In the data rows, zero lies at 4.5, halfway between 4 and 5.
Here is a table of points, one per row:
[3 8 2 4 6 4 4 2 4 7 3 3 9 3 3 7 2 2 5 6 7 4 4 4 4 5 5 6 5 3 5 3 5 6 7 3 5
 5 4 5 5 5 5 4 6 7 6 6]
[3 6 3 7 2 5 5 8 6 4 4 3 6 6 3 5 8 2 4 3 3 4 5 6 3 4 7 4 4 0 7 3 7 6 6 2 3
 4 9 4 7 5 5 0 4 6 7 4]
[8 3 1 5 4 8 4 5 4 4 6 3 2 6 3 5 5 4 5 2 5 5 5 4 7 6 6 4 7 2 3 2 1 6 6 3 5
 7 3 4 5 6 7 5 2 7 3 6]
[6 3 5 6 7 4 5 3 6 5 7 4 2 3 3 2 2 5 4 7 7 6 3 6 5 8 5 3 3 7 4 4 5 1 6 4 6
 3 5 5 5 4 5 7 4 4 8 5]
[5 4 4 5 3 3 1 3 5 7 4 3 4 3 7 6 3 2 2 0 6 5 0 2 4 4 6 6 4 6 5 4 7 3 2 4 4
 5 5 4 4 4 4 3 3 2 4 2]
[7 5 5 5 6 1 6 3 3 4 3 7 7 7 5 2 6 1 4 4 4 2 2 5 7 5 5 3 4 6 4 4 3 5 3 6 1
 4 4 6 5 7 4 4 4 6 6 3]
[2 4 5 7 6 6 9 4 5 5 6 2 7 3 8 5 5 2 6 6 4 2 2 6 5 4 6 6 5 6 2 4 7 3 4 4 7
 4 5 6 3 2 5 3 3 6 4 3]
[4 4 5 5 5 4 2 5 5 2 4 3 4 4 1 2 1 4 5 7 7 3 4 3 7 5 6 4 6 7 4 6 6 8 3 8 6
 4 4 4 5 6 5 4 0 1 4 5]
[6 4 4 9 4 2 2 6 4 6 5 4 6 5 0 7 6 3 4 6 9 4 6 2 7 3 4 6 3 4 2 2 5 6 3 4 5
 3 3 4 7 4 4 6 5 6 3 5]
[4 6 6 6 5 6 6 8 5 4 6 6 3 0 7 4 4 1 5 2 7 6 5 5 2 4 4 5 4 4 5 3 4 4 5 3 2
 6 5 8 6 3 2 4 4 6 5 4]
[5 2 6 6 3 4 2 6 0 1 5 3 4 3 6 5 3 7 6 5 3 4 4 2 7 8 3 3 5 3 9 2 6 2 5 5 7
 2 3 7 4 4 4 7 3 6 5 7]
[4 7 5 5 4 6 5 3 2 8 5 3 5 4 4 3 5 5 5 3 5 9 4 7 5 4 4 5 4 6 9 3 2 6 5 5 3
 1 6 4 4 7 5 3 3 2 4 6]
[4 3 4 4 5 4 5 3 5 4 2 3 4 4 5 5 3 2 6 5 1 3 5 3 4 6 7 4 5 4 6 7 5 5 2 4 2
 2 6 2 8 3 3 2 4 4 4 4]
[4 5 3 4 8 5 3 4 3 6 2 3 5 4 6 3 4 5 3 4 7 6 4 6 5 3 3 1 6 7 3 5 5 2 6 6 3
 4 6 2 7 4 4 5 3 9 7 7]
[5 7 8 5 5 7 6 6 5 4 3 2 5 3 4 4 5 5 3 9 4 2 5 8 6 1 6 2 6 5 4 5 3 8 1 6 8
 4 5 6 3 3 4 4 4 4 4 5]
[5 5 7 5 4 2 0 6 7 3 5 5 4 2 6 8 4 6 4 5 3 2 3 4 4 4 2 2 4 5 5 3 6 5 6 4 5
 5 2 5 4 3 4 1 4 2 6 5]
[3 2 4 4 8 4 2 6 5 5 6 6 6 5 5 5 4 7 6 6 5 4 6 3 4 2 5 4 3 3 7 3 7 6 6 5 5
 4 6 8 7 7 4 5 4 3 2 0]
[5 3 4 4 4 5 3 4 3 3 4 6 7 4 4 6 6 8 3 4 4 2 2 5 2 5 2 4 5 2 2 5 3 6 4 4 4
 6 4 5 5 1 8 5 4 5 5 3]
[4 6 5 2 4 3 5 8 2 6 2 9 5 3 6 3 4 6 4 5 7 2 5 2 5 3 4 6 2 4 6 5 5 1 6 5 3
 4 5 5 4 2 5 5 3 6 4 4]
[3 8 4 3 7 3 5 4 5 5 3 6 5 2 2 3 6 6 7 4 4 2 4 5 6 3 7 5 6 3 5 3 3 4 2 6 2
 3 2 1 2 6 4 7 7 5 4 5]
[2 5 4 7 4 3 3 5 7 6 6 7 4 8 6 5 3 5 7 3 4 5 6 2 4 2 4 1 6 6 4 5 5 6 5 5 5
 3 4 4 2 6 3 4 4 5 1 4]
[5 4 5 3 3 2 3 4 6 4 3 4 5 6 2 7 4 7 4 3 5 6 7 4 6 6 6 2 3 4 3 6 3 4 2 6 6
 4 6 6 7 1 1 2 6 6 5 5]
[3 8 4 6 6 4 5 3 4 5 6 2 4 3 6 2 5 4 6 4 1 6 3 4 4 6 0 4 5 4 3 5 4 4 2 5 6
 8 6 3 6 6 4 6 7 4 4 3]
[6 1 5 5 7 5 5 5 6 5 4 4 4 2 5 6 4 7 4 5 2 2 7 5 3 5 6 5 3 5 5 6 4 2 7 5 3
 4 7 6 2 5 6 4 2 7 4 3]
[8 4 5 3 5 3 3 5 5 6 5 3 3 9 9 5 3 6 3 3 6 4 4 2 3 4 5 5 5 3 4 6 3 3 3 4 5
 7 6 6 4 5 3 3 6 4 3 4]
[6 2 6 4 6 4 5 4 4 5 5 2 1 6 4 7 6 3 6 4 7 2 5 5 0 4 4 7 4 5 9 5 3 8 5 8 4
 6 5 1 4 2 3 5 6 5 6 4]
[4 5 5 4 4 5 4 3 3 6 6 6 5 2 5 4 3 5 5 7 3 3 7 4 4 5 3 6 5 6 6 5 3 5 5 6 5
 5 7 5 3 1 7 2 3 6 3 5]
[1 4 6 6 7 3 6 1 1 7 3 5 2 7 5 1 4 7 3 8 4 4 4 4 6 4 5 6 5 2 6 5 7 3 6 3 4
 8 3 5 7 3 5 4 5 3 5 5]
[1 7 4 4 8 5 5 3 8 4 5 5 6 5 3 3 6 6 7 4 5 5 5 3 3 6 2 5 3 6 3 5 5 5 2 5 5
 6 7 7 6 7 8 5 4 7 5 7]
[6 3 3 3 3 2 4 5 7 6 6 5 4 5 2 3 4 4 1 5 0 6 7 2 4 4 5 8 5 7 5 5 6 6 5 4 4
 6 5 6 3 2 5 7 2 4 7 4]
[6 3 3 6 2 3 4 3 4 5 3 7 3 3 3 8 3 2 8 5 1 7 5 8 3 2 3 7 5 4 3 4 4 4 4 5 7
 6 4 7 6 7 5 5 6 8 4 2]
[4 7 3 7 4 6 4 5 1 4 2 5 4 6 4 1 5 4 6 0 2 4 4 6 4 5 3 7 4 6 4 3 7 7 4 6 3
 4 4 2 5 4 5 3 5 6 5 5]
[4 7 5 6 4 3 6 6 5 8 5 1 2 4 3 5 5 5 4 2 5 4 4 4 5 3 5 2 3 3 3 2 5 7 2 4 4
 7 4 6 3 5 5 4 4 5 1 8]
[4 3 2 5 3 6 5 7 6 7 5 4 5 5 3 4 4 6 7 4 2 3 2 1 7 4 5 5 5 6 5 7 3 5 5 4 2
 6 5 4 5 5 1 7 4 4 5 2]
[5 5 6 4 2 5 5 2 5 4 2 5 5 4 8 6 4 3 5 9 4 5 3 5 4 5 3 6 3 1 3 4 5 6 9 6 2
 4 3 5 5 6 6 5 2 2 4 4]
[3 4 4 0 3 4 5 4 5 5 7 7 6 6 4 3 5 2 3 5 6 2 3 8 4 7 4 1 0 5 4 4 2 6 4 5 6
 4 4 4 6 6 4 3 3 6 2 5]
[5 2 6 3 4 7 2 5 4 6 4 5 3 3 6 5 5 8 5 0 3 4 7 6 6 5 8 6 4 4 3 5 9 6 6 5 4
 3 3 6 5 3 4 5 5 3 6 4]
[4 6 1 4 5 4 5 6 1 4 9 6 3 5 4 5 5 2 5 5 3 4 7 8 4 3 5 7 7 3 6 4 5 3 1 6 3
 4 5 4 5 6 3 4 4 3 4 7]
[6 7 4 5 8 4 3 5 2 4 4 4 4 5 8 4 9 6 4 6 3 6 2 6 7 5 6 7 2 5 2 3 1 6 6 3 7
 1 8 2 5 5 6 5 6 4 3 3]
[3 6 4 7 5 5 6 4 3 7 2 5 4 5 5 6 8 3 4 3 3 4 4 6 5 4 5 6 7 7 4 6 0 4 6 3 6
 4 5 7 4 8 4 3 6 1 9 5]
[4 6 4 7 5 5 4 4 4 2 5 6 6 4 4 4 6 7 6 6 5 5 5 4 1 6 5 3 5 4 3 9 6 1 6 3 4
 6 5 6 4 2 4 2 5 2 6 7]
[4 5 7 5 2 4 4 5 5 4 1 6 4 5 5 5 3 5 4 5 5 3 7 6 3 3 5 4 4 4 7 6 3 2 6 4 6
 5 4 3 5 4 7 6 3 6 6 7]
[2 4 7 7 5 5 5 6 6 1 7 4 2 5 6 5 4 3 5 3 5 4 6 5 6 6 6 8 3 3 4 7 2 5 4 2 4
 3 3 2 4 7 0 7 7 5 3 6]
[4 5 8 3 4 5 1 5 6 6 5 4 9 9 5 6 4 2 5 5 4 4 5 6 7 2 0 3 5 5 3 5 6 2 2 6 4
 5 4 5 3 4 4 7 2 5 6 3]
[6 6 5 3 6 5 8 6 4 6 4 3 3 6 4 3 8 2 7 2 5 4 4 2 4 5 1 4 6 4 6 4 4 3 5 4 7
 2 2 4 3 5 5 3 3 4 4 3]
[3 4 5 2 7 5 3 7 1 3 3 2 2 6 1 4 2 3 6 3 3 6 2 5 3 3 4 5 3 3 2 8 4 5 3 2 3
 5 5 4 2 6 6 2 4 5 5 4]
[6 7 5 6 8 4 5 5 4 4 5 5 5 4 5 5 2 6 0 5 5 3 9 5 4 9 3 5 4 5 3 4 5 3 5 5 4
 4 0 2 6 5 7 3 3 4 4 3]
[7 4 2 1 5 6 6 6 4 5 4 4 5 3 5 7 3 6 3 5 3 4 2 2 3 6 3 5 4 8 4 3 5 5 3 4 2
 2 5 5 7 6 2 3 8 5 4 7]
[6 3 6 5 4 5 4 7 1 6 6 4 5 6 4 6 2 5 7 5 5 3 4 7 2 7 6 5 4 5 6 6 6 2 4 4 3
 5 6 7 2 5 9 5 7 3 6 4]
[2 0 3 6 1 6 4 4 3 2 6 5 6 5 6 6 4 6 3 6 5 5 4 4 4 4 3 7 3 5 4 5 6 4 3 4 5
 4 2 2 5 5 3 5 3 5 4 6]
[6 3 6 5 3 3 6 5 5 7 7 5 5 6 5 6 1 7 5 2 4 3 3 5 3 4 6 5 6 4 2 7 7 5 5 6 6
 4 4 3 6 8 3 5 5 3 3 6]
[5 3 3 3 3 2 5 9 6 4 3 7 4 6 5 4 5 4 7 6 5 7 6 6 6 4 6 2 4 8 5 4 8 3 7 2 7
 6 2 2 4 4 6 3 7 3 3 6]
[3 4 3 3 3 4 2 6 3 5 7 5 8 5 5 3 3 3 2 3 2 8 4 2 3 6 9 4 5 5 7 5 3 4 6 8 4
 6 3 7 4 3 3 4 6 5 1 5]
[8 3 1 4 5 3 6 2 4 0 5 5 3 3 7 5 2 3 6 5 4 5 6 1 6 0 7 4 4 3 6 5 4 5 0 2 4
 4 5 4 6 5 6 4 4 3 4 4]
[7 5 5 4 7 3 4 5 6 2 6 6 3 5 4 7 4 4 4 3 2 6 3 6 9 5 3 6 7 5 6 8 6 6 6 3 0
 6 3 7 5 3 4 3 5 5 1 6]
[2 2 6 4 5 4 8 8 7 2 2 5 5 4 2 4 3 4 3 5 4 2 5 5 3 7 3 3 4 4 6 3 4 2 5 7 5
 6 4 6 5 5 5 6 6 1 3 2]
[5 3 3 5 6 5 4 4 6 2 5 4 8 4 4 3 3 4 2 3 4 6 5 9 6 4 4 5 3 4 6 3 4 3 6 6 6
 6 4 4 3 1 4 5 7 1 6 3]
[6 6 7 3 4 6 5 1 5 4 7 7 6 7 3 2 3 8 6 5 5 4 6 5 6 4 4 4 4 4 3 1 4 5 7 4 2
 5 6 4 3 2 4 3 5 3 6 3]
[3 3 3 4 4 7 1 4 5 5 4 3 3 5 4 5 5 3 6 5 6 4 5 2 5 3 6 4 7 8 5 5 2 4 7 4 5
 3 4 4 5 4 3 4 7 4 2 3]
[4 3 4 3 3 4 4 5 5 5 4 6 5 7 6 3 1 4 6 6 4 2 6 4 5 5 4 6 1 5 3 4 3 6 5 2 5
 3 4 8 2 3 6 6 5 4 7 7]
[4 8 4 3 4 2 7 3 1 2 3 5 3 6 4 5 3 4 2 2 7 6 5 4 4 6 4 3 7 4 4 4 7 7 4 5 7
 2 5 5 3 4 5 6 6 6 7 0]
[4 0 6 6 4 7 6 6 5 6 6 5 6 5 5 4 5 4 2 6 4 4 8 2 5 5 1 3 6 5 2 3 6 4 5 5 3
 3 4 4 2 3 7 2 8 5 6 3]
[5 4 3 5 4 5 3 2 5 5 4 2 6 1 6 0 4 3 4 4 5 2 5 7 5 6 4 2 4 3 4 5 5 5 4 6 2
 6 4 3 3 8 5 5 7 5 5 4]
[6 7 7 6 4 7 4 3 3 4 6 7 5 2 2 3 7 2 5 5 6 4 4 5 3 5 5 2 4 3 3 9 7 4 5 3 5
 3 5 4 2 4 4 5 5 4 3 2]
[4 6 4 7 3 8 6 4 5 4 4 3 4 8 3 5 6 7 4 3 7 3 5 4 5 2 4 1 4 8 4 4 4 5 5 8 3
 6 2 8 7 3 6 6 6 4 5 4]
[7 6 7 4 2 5 6 5 7 5 8 7 2 5 5 5 5 2 2 5 2 4 2 4 5 4 5 5 5 3 9 7 6 5 3 5 7
 3 5 3 7 5 7 5 9 7 6 6]
[3 5 4 3 4 7 5 1 5 3 4 5 2 6 2 6 7 6 1 7 4 4 1 5 3 3 6 2 4 7 6 2 6 6 4 2 4
 6 2 5 0 7 2 4 5 8 7 5]
[8 8 6 4 3 6 3 5 5 3 4 4 7 6 6 5 3 4 5 3 4 4 6 1 3 6 8 5 7 7 5 2 4 4 4 1 7
 8 4 4 6 6 3 7 5 2 4 5]
[1 5 3 2 3 2 5 5 5 5 8 3 4 3 6 3 6 5 7 5 6 3 3 6 5 4 5 4 8 3 2 2 1 4 4 6 5
 3 3 2 5 4 7 4 5 4 9 4]
These points spread out most along one direction. Take the direction at right angles to it along which they spread out most. Go by this last direction. For each point below, how far along it does it lie, from 0 to 99? 50 is the average, and the first point above lies past it. One standard deviation of the points above along it is 16.
[4 4 4 3 4 3 6 0 5 5 4 2 7 5 4 4 7 7 7 4 7 3 6 7 5 6 2 7 4 6 8 7 6 4 4 0 5
 4 2 5 4 4 5 3 4 6 2 4] 59
[4 5 6 7 5 3 9 6 5 4 2 6 5 5 5 5 4 5 6 2 5 8 1 6 6 5 4 4 4 4 4 2 3 4 3 5 3
 6 6 0 3 5 4 5 4 6 4 4] 52
[6 6 5 4 3 3 6 7 4 4 6 3 4 5 5 5 5 4 8 9 6 7 3 7 2 6 6 6 6 5 4 7 4 8 5 3 4
 6 3 4 7 5 3 6 3 7 5 1] 42
[5 3 4 2 5 4 5 5 3 5 4 5 7 3 6 4 8 6 3 5 6 7 7 4 5 5 5 2 2 6 4 5 5 4 2 4 5
 7 4 3 4 7 5 7 2 3 9 3] 66
[4 5 3 5 1 2 6 2 3 3 5 2 4 4 4 5 4 4 2 5 5 4 5 5 4 3 3 3 3 4 4 5 4 0 8 5 1
 2 6 6 4 4 7 8 4 2 2 6] 62
[4 7 1 6 5 6 6 3 5 6 4 7 2 4 2 6 4 6 3 5 6 4 3 6 5 4 3 6 6 2 5 4 3 2 3 4 7
 4 5 3 4 6 2 3 1 4 4 2] 53
[3 4 8 1 4 7 4 6 3 3 6 3 2 4 3 4 4 4 5 3 4 6 4 4 5 2 4 7 4 2 4 5 3 3 4 4 4
 3 4 4 9 6 4 3 5 5 5 3] 37
[5 3 6 5 7 4 6 2 6 2 4 5 4 6 5 2 9 2 5 4 5 7 3 4 2 3 6 8 5 3 3 2 5 2 5 8 4
 3 3 6 4 6 5 3 4 6 5 7] 56
[6 1 5 3 4 4 5 5 6 4 2 8 4 3 4 4 5 5 4 4 8 3 4 3 7 5 4 7 9 5 4 6 6 7 5 5 5
 8 9 6 4 5 2 3 6 3 3 7] 36
[8 5 0 3 6 5 5 6 5 4 5 3 4 7 4 6 4 3 7 5 2 4 5 3 6 4 3 4 2 3 3 6 7 6 8 7 8
 3 4 4 5 4 0 6 3 4 6 6] 35
[4 6 5 5 2 4 6 5 6 5 4 1 8 3 5 2 5 9 2 6 6 6 5 4 6 3 4 7 4 3 3 7 4 5 7 5 5
 4 5 5 2 6 6 5 6 7 5 3] 69
[2 1 8 3 7 3 7 2 2 4 6 5 7 3 3 5 4 4 4 3 2 5 5 4 2 2 4 2 6 3 4 3 5 4 8 1 5
 5 6 1 5 3 5 7 4 4 5 7] 61
[7 4 4 5 5 5 2 4 6 9 1 5 4 5 4 0 6 6 5 6 4 8 3 6 0 6 3 3 7 3 3 2 3 4 3 4 5
 3 3 5 4 2 4 6 4 3 3 6] 62
[4 4 3 7 8 6 6 4 5 5 3 7 7 4 7 5 4 4 5 2 6 8 2 5 4 3 3 4 3 3 7 7 2 7 2 5 5
 2 2 3 4 4 6 6 5 3 7 5] 54
[3 6 7 3 3 7 6 2 2 7 4 5 5 3 3 6 6 5 6 5 5 6 6 3 7 6 5 4 2 4 3 4 4 2 3 8 7
 6 3 3 3 6 5 1 4 5 5 5] 67
[1 5 3 2 4 7 3 4 7 6 3 5 2 7 5 8 7 3 6 6 6 6 5 5 7 8 6 4 6 4 4 4 7 6 2 4 3
 5 7 4 2 4 6 8 4 4 3 5] 45
